In the rows, zero is written as 128.
Each named move below is a turn or a mirror, shown by a few rows before and after it. Which moves, in which order, take the first row of each later pair to the second? The first pair is answered.
move j_21:
[119 147  68 103 117 161 140 136 127] -> [107 144 131 118  99 175 108 161 110]
[145 122  64 101 116 117 169 120 146] -> [126 117 181 130  83 157 112 169 109]
[129 106 125 140 155 135 121 134 132] -> [132 106 126 143 153 133 122 135 132]
[145 166  47  80 121 147 130 110 116] -> [125 157 154 105  90 180  79 154  83]
move j_605:
[183 139 113 119 133 125 155 118 118] -> [186 144 115 120 134 126 154 117 119]
[163 171 104 106 114  98 131 130  97] -> [164 172 104 106 114 100 128 134  94]
[141 115 159 157 155  92  96 106 129] -> [118  91 110 139 129  79 135  94 149]
[ 98 129 150 113 115  97 144 112 115] -> [102 135 164 119 119 101 134 110 109]
move j_757:
[108  89 151 175 155 137 104 180 155] -> [129 138  69 134 149 173 107 175 144]
[116 121 159 122 143 120 167  90 162] -> [146 157 165 129 174 151 130 103 140]
[108 121 129 126 117 140 131 153 152] -> [108 128 135 129 125 146 119 157 147]
[129 121 155 109 115 121 107 127 119] -> [138 136 134  99 116 132 104 127 117]
move j_810:
[ 78 100 119 115  33 146 149 138 124] -> [124 133 151  94  55  93 158  69 105]
[142 117  57 128 146 144 154 133 153] -> [104  83 169 150 102 146 126 157 137]
[ 89  90 138 128  89 117 155 132 137] -> [123 120 138 114 114  88 163  86 129]
[114 134 121 121 124 159 107 165 141] -> [132 151 174 111 124 122 101 131 123]

Between the rows of a pair lie two moves.
[104 103 112 130  73 156 124 142 121] -> [163 160 144 123 118 120 111  87  97] | j_605 j_810
[116 121  94  76 140 111 171 103 159] -> [155 175 112  98 185 152 114 127 129] | j_757 j_757
[161 142  78 109 137 163 119 135 121] -> [135 115  79 101 102 167 131 144 125] | j_21 j_605
[118  93 117 125  84 115 169 126 137] -> [160 124  89 143 159 111 163 115 145] | j_757 j_21
[164 156 158 153 203 146  88 139 129] -> [109  71 167 149 151  82 153 111 167] | j_757 j_757
[116 125 138 149 107 134  97 163 123] -> [155 156 131 127 133  90 114 107 118] | j_810 j_21
[119 145 124 127 123 163  92 168 112] -> [152 167 102 101 149 110 122 104 114] | j_810 j_21
[169 160  56 103 144 141 131  94 131] -> [116  69  91 140 131  95 168  97 171] | j_757 j_810
[127 117 121 115 145 126 161 113 156] -> [142 134 146 128 168 130 139 112 143] | j_605 j_21
[146 152 170 158 136  94 147  77 125] -> [159 184 168 150 132 129 125  93 107] | j_757 j_21
[ 83 131 108 124  90 137 122 135 122] -> [111 150  73 123 123 122 129 114 130] | j_605 j_21
[ 98  85  69 100 101 125 201 107 145] -> [173 157  83 125 203 114 158  80 123] | j_605 j_21
[142 121  94 136 152 106 138 135 136] -> [134 116 127 154 152 126 111 162 131] | j_605 j_810
[107  96  86 119  81 138 153 154 140] -> [118 108 154 151 100 158 108 183 120] | j_21 j_757
[160 154 170 138 152 120 109 114 113] -> [125 120 156 157 134 164 101 169 122] | j_810 j_810
[137 147 176 131 146  95 129  92 105] -> [ 94 106  83 119 112 123 170 130 144] | j_605 j_810
[157 138 160 102 124 101 140  84 117] -> [147 130 179 107 109 110 135  97 113] | j_605 j_21
[130 119 139 135 121 106 134  78 132] -> [131 124  88 135 131 131 138  96 140] | j_21 j_810
[130  97 181 168 171  98 127 150 138] -> [122  79 141 146 146  72 168 123 157] | j_605 j_810
[112  87 123 146 136  85 168 112 161] -> [168 177  89 124 160 146 121 120 121] | j_605 j_757
[127 138 164 124 109 128 117 117 117] -> [119 114 139 136 120 102 142 104 143] | j_810 j_757
[152 150  84 115 130 128  98 122 131] -> [138 118 163 143 132  99  92 119 132] | j_757 j_605
[ 74  95 154 141 134 119 143 110 144] -> [121 160 100 133 178 152 122 113 131] | j_757 j_21
[ 99 121  81 185 135 147  82 149 140] -> [ 80 110  92 182 112 148  82 152 140] | j_757 j_21
[162 172 134  94 106 140 116 129  90] -> [120 101 176 116  92  94 149 122 118] | j_605 j_757
[115 122 166 140 125 149 112 133 123] -> [120 111 141 149 161 116 135 112 144] | j_21 j_757
[145 135  72 144 178 125 135 120 142] -> [116 111 138 171 156 155  99 169 131] | j_605 j_810
[148 146 113 107  88 120 141 108 109] -> [156 137  86 123 119 108 152 107 130] | j_757 j_810
[147 114 127  86 111 111 146 102 127] -> [161 136 139  84 118 123 130 104 115] | j_605 j_757
[136 143 164 139 145 102 108 121 126] -> [134 165 151 120 116 133  98 131 110] | j_757 j_21
[134 125 141 127 154  88 125 128 118] -> [117 124 108 128 137 136 114 169 121] | j_757 j_810
[116 124 152  93  67 144 129 156 111] -> [123 139  80  84  91 150 146 149 124] | j_810 j_810
[108  92 151 121  91 120 145 128 132] -> [116 100 124 111 104 105 163 106 136] | j_21 j_810
[132 102 153 115 159  79 120 149 155] -> [135 124 134 113 153 137  91 189 144] | j_757 j_810
[128 114 107 143 154  70 144  83 141] -> [140 140 155 165 178  97  97 106 116] | j_757 j_21
[ 96 105  59 107 117 122 200 131 160] -> [168 171  89 137 212 117 150 114 133] | j_605 j_21
[132  99  97 141 158 117 134 154 151] -> [153 120 163 134 161  92 119 128 126] | j_21 j_810
[131 118 158 170 162 128 124 120 142] -> [117 104 107 137 127 116 164 102 157] | j_757 j_757
[ 68 102 138 126  88 125 180 100 148] -> [151 188 132 147 189 142 126  92 122] | j_757 j_810
[148 132 154 142 145 129 111 126 131] -> [126 113 117 148 140 144 124 147 144] | j_21 j_810
[148 129 104  98 146  69 163  72 143] -> [134 124  55 136 169 156 120 161 155] | j_605 j_810
[148 141 194 135 146  87 119  87 105] -> [119 140  72 119 111 184 109 166 120] | j_757 j_810
[146 145 197 141 158 130  96 142 122] -> [161 168 156 141 182 148  90 147 121] | j_810 j_21
[142 116 178 123 142 115  97 117 113] -> [144 128 152 125 150 142  82 143 112] | j_810 j_21
[139 163 121 102  88 189 106 155 112] -> [ 93  89 156 117  64 135 149 143 143] | j_605 j_757
[121 148 133 105  74 129 116 119  98] -> [107 109 162 126  88  98 133 113 118] | j_810 j_757
[122 157 173 135 125 147  93 122 105] -> [103 122 109 115 113 102 159  85 143] | j_810 j_757
[120 120  90 125 151 165 128 165 140] -> [136 121  93 106 156 102 161 107 145] | j_810 j_21
[165 164 181 150 115 160  88 138 104] -> [109 110 148 126  40 160 132 152 130] | j_605 j_21
[115 118  88 130 146 157 129 151 137] -> [131 135 181 130 140 122 111 117 109] | j_21 j_810
[ 98  86 133 144 104 126 154 132 167] -> [105 106  86 138 116 149 151 143 166] | j_757 j_605
[163 176 143 109 141 134 127  98 144] -> [128 143 183 125 113 158 113 139 140] | j_810 j_810
[112 110 160 133  55 104 160 103 148] -> [104 102  99 135  60 134 165 132 168] | j_810 j_810
[124 120 113 131 139 200 105 194 131] -> [129 119 165 143 139 191  92 190 122] | j_757 j_605
[104 126  97 134 137 153 146 142 140] -> [114 128 113 126 141 114 165  98 141] | j_810 j_21
[ 73 101 135 139 111 108 132 136 147] -> [101 121  94 135 146  92 144 114 153] | j_605 j_21
[126 144 179 129 116 132 103 130 105] -> [114 123 184 145 123 126 107 139 119] | j_605 j_757
[149 157 100 119 153 135 100  99 125] -> [116 126  76 102 112 134 126 105 140] | j_21 j_605
[112 155 179 122 119 125 133 117  99] -> [ 94 119 141 129 135  96 170 100 132] | j_810 j_757
[134 107 144 168 165 109 131 137 156] -> [152 138 114 161 175 133 118 144 148] | j_605 j_757
[157 156 107 113 146  92 163  92 127] -> [123 130  78 144 143 160 138 179 141] | j_605 j_810
[142 136 117  99 131  76 162  78 123] -> [106 108 143 100  83  90 162 102 121] | j_21 j_605
[142 149 123 168 184 102 142 116 150] -> [ 97 103 122 178 145 130 140 165 162] | j_605 j_810
[109 135 128 127 151  81 156  89 136] -> [ 86 112 147 122 116  95 156 103 135] | j_21 j_605
[119 110 206 114  82 117 114 118 106] -> [139  96 162 124 140  62 150  75 136] | j_810 j_757
[ 98 100 108 138  99 157 132 160 140] -> [113 122 101 136 111 175 115 164 127] | j_757 j_757
[ 96  90 156 134 112 109 144 122 151] -> [139 141 159 153 162 142  96 139 127] | j_21 j_757
[134 121 210 155 166  63 135 115 136] -> [180 183 124 134 206  89 123 107 129] | j_21 j_757
[123  98 110 142 133 113 129 128 164] -> [126 103 155 150 133 108 122 126 154] | j_810 j_605
[154 183 123 120 135 156 108 113 113] -> [100 129 132 123  79 169 123 148 127] | j_605 j_810
[132 152 145 148 159 100 114  98  98] -> [109 139 118 167 148 152  95 152 106] | j_810 j_21
[153 131 121 156 161 168 114 153 160] -> [118  94 180 142  98 139 134 133 154] | j_757 j_810
[145 119 201 151 155  86 121 107 124] -> [175 162 126 132 187  94 129  92 128] | j_21 j_757
[128  91 163 120  91 122 152 129 127] -> [162 115 173 135 144 110 137 113 122] | j_810 j_757
[181 198 114 130 178 180  75 148  92] -> [172 176  35 121 181 172 116 140 124] | j_810 j_21
[140 135 132 146 166 128  98 136 127] -> [121 101 129 149 156 110 123 134 145] | j_605 j_757
[135 130  87 146 146 135 120 125 159] -> [116 102 145 162 130 126 113 139 155] | j_757 j_21
[151 127 142 134 130 106 108  93 123] -> [151 130 107 145 146 145  91 127 127] | j_810 j_605
[124 177 118  70 106 155 110 100 105] -> [ 92 111 148  79  90 103 150  79 134] | j_757 j_21
[124 148 129 177 166 135 125 149 118] -> [112 144 146 159 119 156 122 164 109] | j_757 j_21
[131 140  57 118 130 107 162 107 146] -> [131 134 167 125 107  74 147  81 119] | j_810 j_810
[100  91 199 143  99 115 125 139 115] -> [140 117 175 169 183  99 115 123 126] | j_21 j_757
[153 128 128 160 195 145 111 134 124] -> [134 124  54 117 147 156 142 132 135] | j_810 j_757
[100  94  94 153 124 151 130 171 150] -> [161 184 129 116 133 150 104 125  96] | j_810 j_757
[111 118 233 147 134 137  97 141 131] -> [140 183  80  71 108 187 118 131 122] | j_757 j_605
[129 136  20 109 132 104 179 100 146] -> [149 173  96 170 185 176  79 176 114] | j_605 j_810
[105 115 170 144 100 162  97 178 147] -> [160 163 153 153 173 144  85 149 141] | j_21 j_605
[ 81 109 160 132 117 137 110 131 146] -> [ 80 102 138 124 118 115 135 114 153] | j_21 j_810
[ 75  96 170 118  66 139 122 162 132] -> [ 83 118  97  97  67 164 128 169 134] | j_757 j_605
[137 128 192 181 163 117 124 133 137] -> [111 100 116 131 107  94 186 100 162] | j_757 j_757
[ 90 115 113 162 113 166 118 136 153] -> [107 124  85 157 136 153 128 118 161] | j_605 j_21
[110 126 175 113  97 140 123 155 112] -> [135 134 151 100 125  92 154  98 122] | j_810 j_757
[ 95  87 148 120  86 105 161 110 140] -> [136 121 101 112 143  90 168  81 144] | j_605 j_21
[ 93  87 150 100  81 134 134 150 124] -> [161 155 132  80 141  99 132  90 110] | j_605 j_810
[143 159 162 142 133 177  39 133  97] -> [133 139  26  91 112 141 122  89 141] | j_810 j_605
[141 103 153 175 182  81 105 121 124] -> [166 147  71 138 188 106 109 116 116] | j_21 j_757
[115 130 108 121 127 187 115 181 119] -> [161 174  95 101 161 143 131 118 108] | j_810 j_810
[ 97  82 122 150 126 107 150 148 164] -> [127 109 101 152 166  93 150 128 166] | j_605 j_21
[114  94 177 112  86 103 137 117 115] -> [150 130 192 126 133 103 113 105 100] | j_21 j_605
[106  81 129 151 137 107 132 139 156] -> [125 115  68 119 128 135 136 135 150] | j_757 j_757
[140  95 148 170 196 105 123 142 153] -> [123  82  84 131 152  95 170 120 170] | j_757 j_757
[116  95 133 114  96 146 136  98 124] -> [150 133 112 114 141 147 123  81 116] | j_605 j_810
[129 122 113 149 142 160 110 171 130] -> [127 120 185 141 121 119 113 130 115] | j_605 j_810
[159 166 115 141 131 142  98 102 116] -> [108 102 102 136  84 129 139 114 142] | j_757 j_810
[155 177 156 147 136 160  76 153 115] -> [101 123 142 130  65 165 105 169 131] | j_605 j_21
[175 160 192 135 138 144 104 143 114] -> [115  91 145 106  65 124 168 141 150] | j_605 j_810
[142 156 161 167 128 158 109 133  95] -> [126 109 118 158 132 101 174  93 135] | j_21 j_757
[101  98 192 166 127 141 112 169 122] -> [166 156 112 111 164  85 154  77 121] | j_810 j_757
[105 126  99 103 113 165 142 138 112] -> [ 87 100 145 121 107 150 138 146 116] | j_21 j_757
[ 89  90 140 135 112 169 118 185 125] -> [140 137  51 107 163 142 143 125 133] | j_810 j_810
[116 117 179 146 124 110 113 129 122] -> [ 99  94 103 141 129 120 142 145 152] | j_21 j_810
[142 160 157 134 150 156  99 141 113] -> [103 125 155 120  92 159 125 157 125] | j_605 j_21
[ 90 103 144 127 110  74 178 109 119] -> [125 130 127 133 152  67 176  88 115] | j_605 j_21
[152 167 136  93 110 149 106 127  97] -> [127 139 108 104  97 175 111 160 110] | j_21 j_810
[120 128 139 106 113 122 121 122 131] -> [132 139 139 110 131 128 110 124 125] | j_810 j_605
[135 129 148 144 105 140 107 184 126] -> [145 147 123 126 100 147 109 177 119] | j_757 j_605
[119 111 113 150 165 124 124 140 145] -> [130 121 151 148 162 108 117 125 131] | j_21 j_810
[ 78  84 151 129  93 119 160 115 138] -> [101 101 128 118 112  95 178  82 141] | j_21 j_810
[109  97 176 152 132 108 144 111 133] -> [ 97  85 110 158 136 139 151 147 151] | j_810 j_810
[ 93 140 155 139 120 128 120 121 147] -> [112 157 151 135 131 126 113 107 140] | j_810 j_21
[133 128 115 115 124 106 165  90 136] -> [159 163 114 119 149 135 132 106 117] | j_757 j_757
[ 99 127 145 153 142 114 117 123 114] -> [ 91 125 108 130 120 111 137 113 119] | j_757 j_757
[134 137 123 159 213 108 137 116 156] -> [113 138  73 144 177 163 126 159 156] | j_810 j_757
[147 166  87 161 203 116 126 113 130] -> [ 96 122 202 176 132 126 104 149 115] | j_757 j_21
